(in the rows, 128 means zero)
T: 3 groups of rows, each row roughly a mix of its group's hidden directions:
T (116 x 18):
[[166 154 147 126 167 187 130 130  72 139 105 147  95 109 135  83 176 162]
 [106  62 119 118 105 156  72 113 112 162 152 119 153 103 200 124 109 135]
 [132 104 127  42 115 127  80  93  89 146 158 111 129 149 119  94 167 102]
 [ 96 168 143 157 153 132 154 134 109 156 113  89 109  69  49 129 134 150]
 [157  96 135  55  98  88 133 105 115  78 107 135 126 161 180 155 151 121]
 [103 116  83 139  95  87 132 157 192  97 142 114 152 164  90 128 111  73]
 [164 176  96 116 140 137 174 177 127 118  72 137  98 143 177  98 164 136]
 [177 172 191 158 155 117 182  97  96 131 122 155 113 101 116 146 121 165]
 [ 90 180 124 110 110 114 147 189 170 143  80  79 132 162  90 119 130 135]
 [ 56  64 137 119  97 142  76 112 120 140 151  91 165 110  99 142 129 114]
 [144 109 142 170  81  60 164 146 163  86 157 129 154 100 142 158  93 122]
 [198 170 139 121 139 126 155 158  89 116 136 143  93  92 152  81 172 156]
 [109  97 124 117 120 125 152  87 156 111  61 139 151 198 138 174 103 102]
 [116  97  89  81  99  99 110 127 108 109 169 100 132 117  93  95 179  69]
 [118 155 222  98  99 119 145 121  95 168 110  99 155 124 126 140 138 172]
 [189 183 186 146 132 118 168 156 129  92 119 153 116 146  90 104 147 158]
 [115  89  82 131 108 130 178 114 107 153  62 100 139  94 188 125 129 104]
 [ 75  69 125 137  82  98  94 122 156 125 168  99 170 112 116 157  93 106]
 [140 131  90 151 125 109 188 152 122 131  70  96 103  60 170 129 117 149]
 [160 139 108 157 164 167 118 166 113 115 110 125  76  66 136  92 133 184]
 [185 143  97  94 158 156 101 149 121 130  97 123  72 123 158  75 126 174]
 [142 112 113 195 147 156 162 143 163  78  58 153 116 136 129 144  99 147]
 [ 87 110 146 196 102 103 161 142 164  86 134 131 164 116  90 178 112 110]
 [183 151 115 103 151 128 118 160 129  96 108 145  74 119 195 127 127 186]
 [114 174 203  89  98  79 143 126 142 144 133 110 156 170 103 164 119 145]
 [137 101 157 176 116 153 172  83 129 151  94 166 179 168 158 134 101 100]
 [137 131  85 145 182 192 111 146 101 125 100 142  77  89 159 108 151 160]
 [157 130 115 171 126 128 138 153 166 109 143 184 140 152 217 146  98 130]
 [121 119 115  54 130 144  83  90  94 178 148 106 129 155 109  85 154  98]
 [128 161 120 145 177 160 135 143 144 127  55 114  79 119 102 137 100 187]
 [188 145 114  74 120 107  81 156 142 117 170 120 100 149 114  61 130 136]
 [141 115 139  93 151 185  74  91  99 180 130 149 126 154 184 109 119 151]
 [114 105 117  89 148 174  95 100  75 179 103 106 109  93 179 119 138 158]
 [196 161 144 126 152 119 111 145 103 113 179 143  82  80 125  94 137 173]
 [130 141 197 161 130 113 179 105  90 106 122 128 132  85  67 156 152 145]
 [ 76  97 153 122 114 127 142  79 130 131  86 103 161 160  57 160 121  99]
 [157 137  79 111 179 187  93 125 101 152 126 150  85 130 158  77 150 133]
 [118 123 161 134 112  99 166  93 161 139  69 116 151 161 130 182  65 142]
 [131 118  34  99 143 143 103 148 138 114 135 139 105 155 153  91 160  76]
 [ 99  83  47 113 122 168 100 149 124 143  99  97 122 116 154  83 148  99]
 [123 136  90  99 188 166  58 115 106 138 170 149  79 116 144 132 142 144]
 [ 86  79 109 128 125 127  85  81 115 142 202 138 155 118 120 150 128  76]
 [177 130 114 107 139 158 132 145 113 141  59 107  90 112 168  78 122 179]
 [114 175 161 124 122 126 125 184  94 135 164 102 117  68 109 111 183 163]
 [105 149 147 117 118 122  77 133 128 182 228 139 158 133 147 125 124 116]
 [107  90  87 124 146 182  69 111 136 136 136 129 130 164  74  82 134  90]
 [101 140 174 125 156 167 141  85  64 177  97 113 123  88 114 145 150 160]
 [ 78  62 136 136 119 142  77  83 106 150 171 110 152  85 110 149 111 119]
 [144 109  58 161 124 137 142 183 154 104  85 100 101  88 134  81 118 132]
 [163 117  63 110 144 147  74 166 142  95 162 151  93 135 164  83 144 122]
 [ 97 119 168 185  91  90 183 130 131 111 139 117 171  91  90 165 128 110]
 [173 164 137 120 184 151 166  84  81 121 101 174  90 140 130 132 165 129]
 [166 165 130 162 124  68 205 145 149  76 120 145 117 119 112 151 128 118]
 [192  97 163 154 111 110 103 114 141  94 194 176 142 131 152 119  93 138]
 [161 147 135  69 133 161  96 145  82 149 136 124 108 131 153  64 184 146]
 [187 131 203 153 126 133  99 119 127 116 182 161 136 131 100 102 103 167]
 [112 138 106 150 174 163  76 136 162  89 167 177 111 175  87 142 131 114]
 [ 88 119 194 138  99 103 148  95 119 165 121 100 167 102 128 184  92 153]
 [123  74 128  93 100 142 125  90 104 181  72  84 146 118 172 109 102 138]
 [154 101  67 133 111 105  92 160 182  90 175 145 127 151 152 103 103  96]
 [143 136 102 138 174 179 140 120 123 139  41 114  86 129  94  97 118 155]
 [ 84 104 112  69 114 121  71 101 136 142 169 116 150 179 102 133 137  81]
 [156 101  57 148 126 132 156 133 162  92  94 155 129 173 145 100 127  69]
 [161 122  88 160 149 131  97 144 162  74 185 173 111 151  92 100 128  96]
 [147 125  59  77 129 116  79 160 136 107 174 132  99 137 163  95 155 104]
 [132 119 188 175  89  90 155 121 160 104 148 134 174 143  73 145  95 118]
 [125 114 152  90  88  76 163  84 135 164  90  95 158 148 155 159  83 122]
 [112 127 143 227 133 144 178 141 155 114  94 139 146 107  96 148  97 135]
 [112 102 155 160  72 115 153 179 117 116 119  90 156  57 155 122 141 155]
 [146 146 198 133 144 172 142 115  65 153 104 132 122  95 128 112 160 180]
 [183 148 146 142 134 117 150 167 108  87 119 133  88  67 161 121 142 188]
 [138 103 122  94 156 198  72 100  85 158 129 150 117 144 171  95 151 137]
 [112 165 141  63 146 128 117 103  89 191 114  77 104 114  88 112 143 148]
 [ 78  92 121 179 143 135  97  97 141 115 187 151 148 114  91 175 107  98]
 [ 84 159 164 150 126 102 177 123 125 149  94  85 135  92  66 168 117 145]
 [136 144 220 143 123 125 164  83  86 138 145 163 162 133 126 163 147 134]
 [ 91  62 120 178 121 147 100  92 151 116 157 146 167 140  92 144  98  85]
 [109 110 133 209 157 179 106 149 122 104 148 144 117  70  90 127 129 155]
 [121 108 104 201 180 174 119 112 110 105 151 171 105  75 127 151 130 132]
 [142 105  91 138 113 120  83 168 154  83 205 163 133 133 169 115 139 103]
 [ 99 165 168 180 152 146 159 120 149 167  83 125 136 129 108 169  78 167]
 [124 126  62 187 131 130 150 186 168  76 123 137 117 118 106 108 140  94]
 [116 104 106  34 114 111  81  99 112 130 149 108 126 167 122 118 159  93]
 [149 112  89 140 144 147 166 130 109 101  54 102  93  98  80  86 152 123]
 [144 149 103  63 157 150 125 100  93 178  77  96  91 138 120  87 142 135]
 [114  65  63 103 123 159  90 112 140 154  82  96 124 136 157  99  96 117]
 [135 130 192  96 111 183 104 151  96 130  97 127 143 161 133  86 178 165]
 [165  99 119 176 127 165  94 147 139 110 184 186 145 137 176  91 124 117]
 [ 76  76  74 120 103 102  94 123 165 108 159 109 149 140 110 151 113  73]
 [109 104 135 189 128 157  79 147 172 106 185 174 158 153 131 141  99 122]
 [138 108  64 180 145 163 102 172 149  94 152 142 109 107 103  74 138 108]
 [147 172 114  86 165 143  81 158 112 147 145 109  70  99 130  98 139 183]
 [ 90 102 161 143 112  83 160  73 121 117 137 122 157 109  96 202 112 106]
 [160 159  90 156 128 135 132 210 147 122 128 112 100  90 135  64 135 152]
 [146 151 128 160 117  63 180 143 165  68 141 137 126 132  73 152 121 103]
 [106 130 135 206 141 150 182 126 141 132  70 117 137 106  69 134 105 129]
 [137 173 100  44 126  83 118 139 113 162 155 103 101 124 177 126 148 129]
 [ 84 125  74 145 167 125 105 128 124 137 152 111  88  51 140 175 110 146]
 [150  98 128  76 149 171  86  71  82 170 118 137 116 139 177 108 128 140]
 [ 99 145 170 135 155 142 169  84  70 146  95 116 120  89  80 162 160 140]
 [ 87  92 182 169  93 113 136 101 146 137 129 110 180 120  88 167  82 130]
 [ 97 117 161 132 138 174 124 109  66 181 107 100 130  64 140 127 146 166]
 [ 86  89 113  98 128 162 112  97 104 183  68  88 132 111 172 139 110 146]
 [166 189 110 135 160 155 152 172 118 157  93 125  87 107 156  82 138 167]
 [ 96  83 187 125 118 149 101  69  85 168 143 122 160 100 140 160 113 149]
 [112 109 132  57  84  91 123  93 133 165 124 100 166 181 146 132 117  90]
 [144 113 150 162 107  91 112 123 162  93 203 149 154 141  68 125 104  99]
 [139 146 102 111 167 197  82 147 104 167 120 125  94 125 132  64 150 151]
 [106 166 188 130 128 118  96 146 111 156 194 110 129  80  98 142 129 176]
 [104 150 221 129 108 102 139 111 107 153 151 110 156 102 103 171 119 166]
 [132 133 182  51 101  92 140  79  86 159 125 111 146 145 155 153 144 131]
 [ 93  89 108 209 121 124 143 138 142 113 137 112 139  53 103 150  99 125]
 [ 71 122 145 153  96  90 124 143 142 117 189 107 163 101  69 157 136  99]
 [140 177 126 131 143  79 208 117 141  95  91 143 114 154 101 172 139 104]
 [177 184 145 151 167 143 181 137  91 133  99 145  89  92 129 108 153 163]
 [184 104 157 176  91  97 145 155 135  80 169 150 141  84 160 115 115 146]]
which group is each row in? (one row of each group first):
[136 100  98 174 142 142  84 141 187  84 150 147 120 151  74 114  82 122] => E
[ 92 186  83 143 142 108 111 176 167 174 190 121 124 117 141 135 107 117] => F
[178 151 192 157 114  78 176 118 142  81 144 161 139 141 102 154 113 137] => U

[107  86 170 139  79  95 114 123 134  85 191 145 178 133 123 162 139 101] => F
[162 172 113 150 149 126 176 176 117 112  87 122  83  75 153 116 145 171] => E
[159 146  73 152 136 135 112 177 132 140 191 148 113  99 171  72 141 112] => F
[136 142 187  73  70 101 131 146 135 151 110  86 164 171 111  94 132 139] => E
[137 136 153  54 124 127  81 107  77 169 177 106 121 117 122  95 162 136] => F
[121 177 182 143 120  80 173 125 138 106 164 160 153 157  99 180 142 109] => E
[113 105 132 116 129 198  72 149  90 163 125 107 126  99 145  73 157 160] => U
[120 146 105 147 136 117 101 190 134  95 179 108  95  63  86 110 149 149] => F
[180 149 126 137 138 130 105 173 133 106 168 165 101 108 205 118 125 173] => F
[ 93  97 183 114 139 171 109  69  64 149 122 125 143 110 102 148 161 138] => U
[181 200 157 130 135 121 181 170 135 121  85 140 109 152 138 105 141 163] => U
